One hidden turn or mirror swaps the rows below in pairs. Which row is each named row swapped with?
The rows were stretched afterwards, more along some directions than others.
Leko: [1.136 -0.013 1.039 1.259 -1.253 1.668 -0.829 -0.070 0.798 0.743 0.541 -2.456 -0.881 0.465 -0.930 0.147 -0.565 0.216 -1.716 0.218]
mela: [1.774 1.741 1.922 0.455 -1.694 0.449 -0.558 -0.775 0.908 0.240 -0.397 -0.880 0.492 -0.594 -0.667 0.095 -0.716 0.765 -0.403 2.773]
tezi: [-2.476 1.152 -1.400 -1.245 0.605 0.031 0.383 0.758 -1.990 -1.340 -0.004 -1.920 2.283 0.409 -0.741 0.231 -0.610 0.914 1.572 0.578]
mudim: [1.604 0.828 1.442 0.239 -0.360 0.195 -1.722 -0.384 1.344 -0.406 0.189 -1.852 -2.600 -0.649 -1.812 -0.884 0.570 -0.329 -1.619 -0.029]
minun: [0.033 1.054 0.474 -0.159 -0.067 1.517 -1.498 -0.580 0.222 0.049 -0.686 -1.222 0.316 -1.298 0.167 0.040 -0.863 0.342 -1.439 1.597]
Tadob: [1.314 -0.002 -0.949 0.505 -0.058 0.872 1.149 0.244 -0.065 0.347 -1.252 1.038 0.268 1.852 2.068 -2.325 -0.858 -0.604 -1.168 0.798]
pako: [-1.229 -2.208 -1.344 0.890 0.805 -1.467 0.014 0.764 -1.828 -0.040 0.388 0.501 0.651 -0.173 0.367 0.937 0.483 1.401 1.418 -1.045]
liseb: [2.185 1.116 -1.589 -2.437 -1.764 1.657 -0.762 -0.650 0.000 -2.000 0.909 -2.021 1.156 1.244 -0.913 -0.577 -0.375 -0.369 -0.163 0.979]
vuta: [-1.142 -0.717 1.117 0.954 1.670 -3.133 -0.113 1.289 -0.688 0.352 0.831 0.251 0.546 0.696 -0.538 0.673 0.926 2.111 -0.331 1.120]
sul: [0.553 -1.785 -0.085 2.632 0.955 0.279 0.508 0.415 1.593 1.354 -0.600 1.195 -0.339 -1.594 1.231 -0.900 0.208 -0.486 -1.062 -0.933]
sizo: [-0.123 -0.209 -1.141 -0.623 -0.340 1.091 0.352 -0.497 1.067 -0.555 -1.011 -0.338 -0.779 1.343 -0.885 -2.199 -2.774 -0.978 -0.880 1.428]
Keviz: [0.276 -0.262 0.424 1.117 0.922 0.454 1.473 0.867 0.176 -0.518 1.600 -0.154 -0.662 0.907 -0.544 -1.926 -1.937 -0.673 -0.491 -0.455]
roge: [-0.508 -0.587 0.791 0.109 -0.132 -2.669 0.124 -1.312 -0.992 -1.058 -0.241 -1.657 1.627 -0.470 -0.393 -1.066 -1.556 0.286 0.162 1.906]
Mopom: [-0.007 1.000 1.186 0.728 0.507 2.025 0.557 2.730 0.069 0.452 0.832 -2.678 -0.279 0.654 -0.178 0.367 -1.020 1.214 -0.309 0.132]
Saz: [0.674 -0.279 0.076 -0.324 0.960 0.820 -1.615 0.867 2.081 1.384 1.480 -0.981 -1.781 -1.124 -2.352 0.583 0.840 0.478 -0.032 -2.140]
Fasi: [1.087 -0.964 -2.268 -0.628 -0.470 0.415 -0.175 -0.361 0.414 1.067 0.828 -0.731 0.659 -0.687 0.773 1.272 1.562 0.989 0.904 -1.391]
doz: [0.510 1.194 -0.242 0.578 1.004 1.046 -2.744 0.652 1.075 -0.323 1.211 -2.283 0.450 1.698 -2.207 -3.051 -0.976 -0.179 -2.432 0.557]
sofe: [-0.765 0.270 -1.913 -2.106 0.561 -1.483 -2.026 -0.148 -0.626 -0.835 -0.247 -1.731 1.157 2.242 1.141 -3.317 -0.906 0.058 -0.465 0.510]
givi: [0.698 0.822 0.819 -0.245 0.418 1.060 0.665 0.817 0.736 -0.225 -0.191 -0.134 -2.924 0.512 1.604 -0.977 -0.688 -1.158 -0.816 -1.059]
Vas: [0.110 -0.886 1.216 0.556 1.823 -3.015 -0.537 1.868 0.426 0.399 0.989 -1.514 -0.709 0.139 -1.505 -0.251 0.685 1.823 -0.202 -0.963]
lazo: [-0.568 -1.857 -0.852 2.435 0.157 -0.034 0.122 0.296 0.343 1.035 0.918 1.691 1.076 1.444 -0.719 0.272 0.792 0.536 0.516 -1.388]
gof: [-0.862 -0.630 -0.340 0.100 -1.618 -0.059 -1.080 0.430 0.660 -0.398 0.078 -1.491 1.160 -0.432 -1.497 0.051 -1.181 0.379 1.898 0.326]
beru: [-2.377 -1.281 -0.022 0.439 0.623 -2.082 0.071 0.327 -2.608 -0.458 0.211 -1.000 1.109 0.128 -0.035 0.377 -0.298 1.641 0.151 1.114]
gul: [-1.941 0.245 -1.105 0.015 1.998 1.607 0.240 2.881 -0.300 0.014 -0.269 -0.943 -0.605 0.543 -0.781 0.908 -1.320 1.249 0.723 -0.367]
Takob: [-0.874 0.599 1.737 0.024 -1.032 -2.030 -1.383 0.052 -1.817 -0.322 1.092 -2.438 2.073 -0.406 -2.003 1.553 1.545 1.721 0.533 0.461]
Taba: [1.482 0.700 -0.638 -1.553 -0.871 3.060 -2.304 -0.204 1.143 -0.500 -1.172 -2.212 -0.977 1.375 0.596 -3.389 -1.488 -1.788 -3.100 1.108]
Mimav: [1.473 1.633 1.621 -0.841 -1.511 -1.384 -1.069 -0.756 -0.735 -1.145 -0.562 -3.172 0.005 0.860 -1.168 -1.071 0.426 1.121 -0.293 2.232]
zul: [-0.797 -1.591 0.468 1.841 1.066 -0.233 -1.931 2.388 -0.574 -0.002 -0.034 1.228 -1.570 0.642 -0.670 0.463 1.368 -0.136 -0.320 -1.261]
toma: [-2.551 -1.262 0.520 1.420 1.228 -0.266 1.837 2.357 -0.020 2.137 -1.461 0.026 0.362 -1.988 1.036 1.443 -1.164 1.129 2.229 -0.171]
ritar: [0.982 1.246 2.397 0.929 -0.682 -0.768 -0.738 -1.079 -0.575 0.411 0.297 -1.726 -1.480 1.970 0.463 -2.351 -0.330 0.239 -1.486 1.637]
dav: [2.046 1.423 0.826 1.776 -1.333 1.812 2.043 -0.898 0.142 0.319 0.956 -1.572 -0.987 0.528 -0.676 -0.553 0.199 0.979 -0.739 0.072]
defi: [0.764 0.087 2.785 0.982 -0.974 -1.174 -1.537 0.257 0.473 0.174 0.274 -2.018 -0.091 1.099 -0.402 -2.612 -1.450 -0.958 -1.245 0.617]
Faz: [-1.921 0.684 1.429 1.689 -0.807 0.267 -1.258 2.080 0.729 0.649 -1.435 -1.797 1.019 0.624 -0.872 -0.657 -1.671 -0.275 0.310 0.596]
raniz: [2.125 1.090 0.709 -1.638 -1.354 -1.619 -1.042 -1.859 0.199 -1.474 1.804 -2.983 -0.965 0.671 -2.785 -1.110 0.826 0.761 -1.185 1.451]
raka: [2.422 1.356 0.803 -2.103 -1.997 0.296 0.597 -0.585 0.329 -1.682 0.479 -1.752 -1.520 0.321 -1.229 -1.441 -1.182 0.494 -1.246 1.294]
katid: [1.641 0.789 0.649 0.411 -1.197 2.012 1.173 0.100 0.247 -0.519 -0.113 -0.587 0.021 -1.467 -0.314 0.973 -1.080 -0.334 0.594 0.805]
pugu: [-0.556 -0.514 0.942 0.115 -0.443 0.053 -0.594 1.622 -1.318 0.670 -1.143 -3.016 -0.633 -0.808 0.366 -0.389 -0.706 0.252 0.671 -0.366]
zir: [-1.391 -0.235 -1.040 -0.142 2.300 -2.152 0.787 0.549 0.408 0.144 0.861 -1.212 0.277 1.775 -1.531 -1.534 -0.545 1.506 0.283 -0.338]
Biv: [1.355 1.384 -0.026 -1.512 -0.741 -1.772 -1.259 -1.649 -0.564 -2.414 -0.489 -2.290 1.246 1.340 -0.988 -1.955 -0.469 0.700 -2.050 2.828]
pek: [-1.473 -1.294 0.164 1.301 1.952 -2.000 -1.285 1.531 -0.160 0.478 -1.158 2.285 0.533 -0.817 0.666 1.393 1.440 0.732 0.175 0.015]
zutag: [-1.770 -0.595 1.097 0.030 1.332 -1.370 0.306 3.111 -0.539 -0.220 -0.335 0.682 -0.525 1.505 -0.823 0.252 -1.277 1.876 -0.610 0.632]
leb: [0.698 2.076 -0.475 -0.896 -0.440 0.800 -2.156 -0.275 -0.264 -0.055 0.773 -4.479 1.867 -2.093 -0.825 -0.885 0.707 0.854 0.376 0.320]
mor: [-1.299 0.066 -1.373 0.021 0.290 0.570 -1.438 0.284 0.725 0.201 -1.143 -1.862 0.576 -0.583 -1.632 0.102 1.177 0.478 -0.145 -0.643]
Nume: [-2.490 -2.430 0.728 0.177 0.954 -2.340 -1.896 2.037 -1.126 -0.999 -1.532 3.138 0.403 0.729 0.820 1.669 -0.309 -1.611 0.784 -0.543]
sosub: [-0.525 -0.141 0.100 -0.752 1.115 -0.511 -2.520 1.485 0.772 0.270 0.664 -2.316 -2.055 0.551 -1.860 -1.042 -1.429 1.442 -0.282 0.288]
Fiton: [1.095 0.598 -0.569 0.847 -1.523 2.020 0.822 -1.593 -0.282 0.450 0.951 -3.221 -0.593 -1.054 0.868 -1.188 -0.160 0.967 0.103 -0.505]
tuton: [-0.288 0.055 -0.845 -2.695 0.188 0.624 -1.664 -0.307 -0.669 -2.370 -0.238 -0.538 -0.815 0.667 0.359 -0.776 -1.196 -0.910 -0.940 0.740]
Badav: [0.459 -0.317 0.790 0.343 -0.013 1.685 -0.455 2.108 1.165 2.377 -0.925 -0.699 0.307 -1.617 1.304 0.668 1.332 -0.173 0.496 -1.321]
kuniv: [2.141 0.361 -0.147 0.371 -0.654 -0.194 2.323 -1.166 0.750 0.527 2.467 -0.588 -0.939 0.848 -1.660 -0.817 1.380 0.905 -0.276 -0.832]
moru: [2.234 0.256 -1.174 -0.841 0.521 -0.510 -0.297 -1.182 0.453 -0.883 2.982 -1.223 -1.654 2.348 -0.477 -3.735 -0.319 0.471 -2.652 -0.498]
pitin: [-0.235 -0.981 -2.440 -0.520 0.002 -0.184 -1.521 0.305 0.811 -0.818 -0.684 -0.244 0.067 1.193 1.625 -3.814 -2.683 -1.406 -0.561 0.152]
vug: [0.058 0.102 2.538 1.200 1.018 0.796 1.120 2.340 1.272 1.135 0.702 1.354 -1.281 -0.246 -0.465 1.945 0.870 0.047 0.374 -1.500]
Maso: [2.192 1.692 0.825 1.417 -1.350 2.022 0.776 -0.297 -0.258 0.109 -0.397 -0.088 -0.778 -1.171 1.455 0.204 2.040 0.058 -0.405 0.398]
marer: [-0.408 0.835 -0.463 1.543 -0.065 1.999 0.775 0.842 1.775 0.202 0.069 -0.766 -0.339 2.061 0.045 -2.604 -2.809 0.601 -0.984 1.287]
lol: [0.714 -1.106 1.170 1.147 1.314 -2.572 -0.266 1.175 -0.224 0.017 -0.115 0.520 -0.747 1.704 0.822 -1.816 -0.321 0.993 -0.805 0.992]
rafad: [0.872 0.924 1.121 -1.076 -0.815 -1.562 -0.403 -0.856 1.160 -0.301 1.272 -1.607 0.300 1.883 -2.721 -1.303 -0.457 -0.097 -1.326 1.182]
neli: [0.026 -1.866 0.602 0.031 0.168 -3.563 -1.739 -0.468 -1.357 0.461 0.567 0.643 -0.071 0.584 0.961 -0.595 1.086 0.179 1.160 -0.180]
tobad: [-1.973 -1.102 -0.546 -1.806 1.437 -3.089 -1.163 0.521 -1.126 -0.359 0.497 -2.057 0.485 0.184 0.502 -1.280 -1.507 0.984 -0.258 0.886]

zir swaps with roge
Mopom swaps with liseb
Badav swaps with Taba
Saz swaps with minun
ritar swaps with neli
mor swaps with sul
moru swaps with Takob
mela swaps with sosub
zutag swaps with raka
Faz swaps with pitin
tezi swaps with Keviz

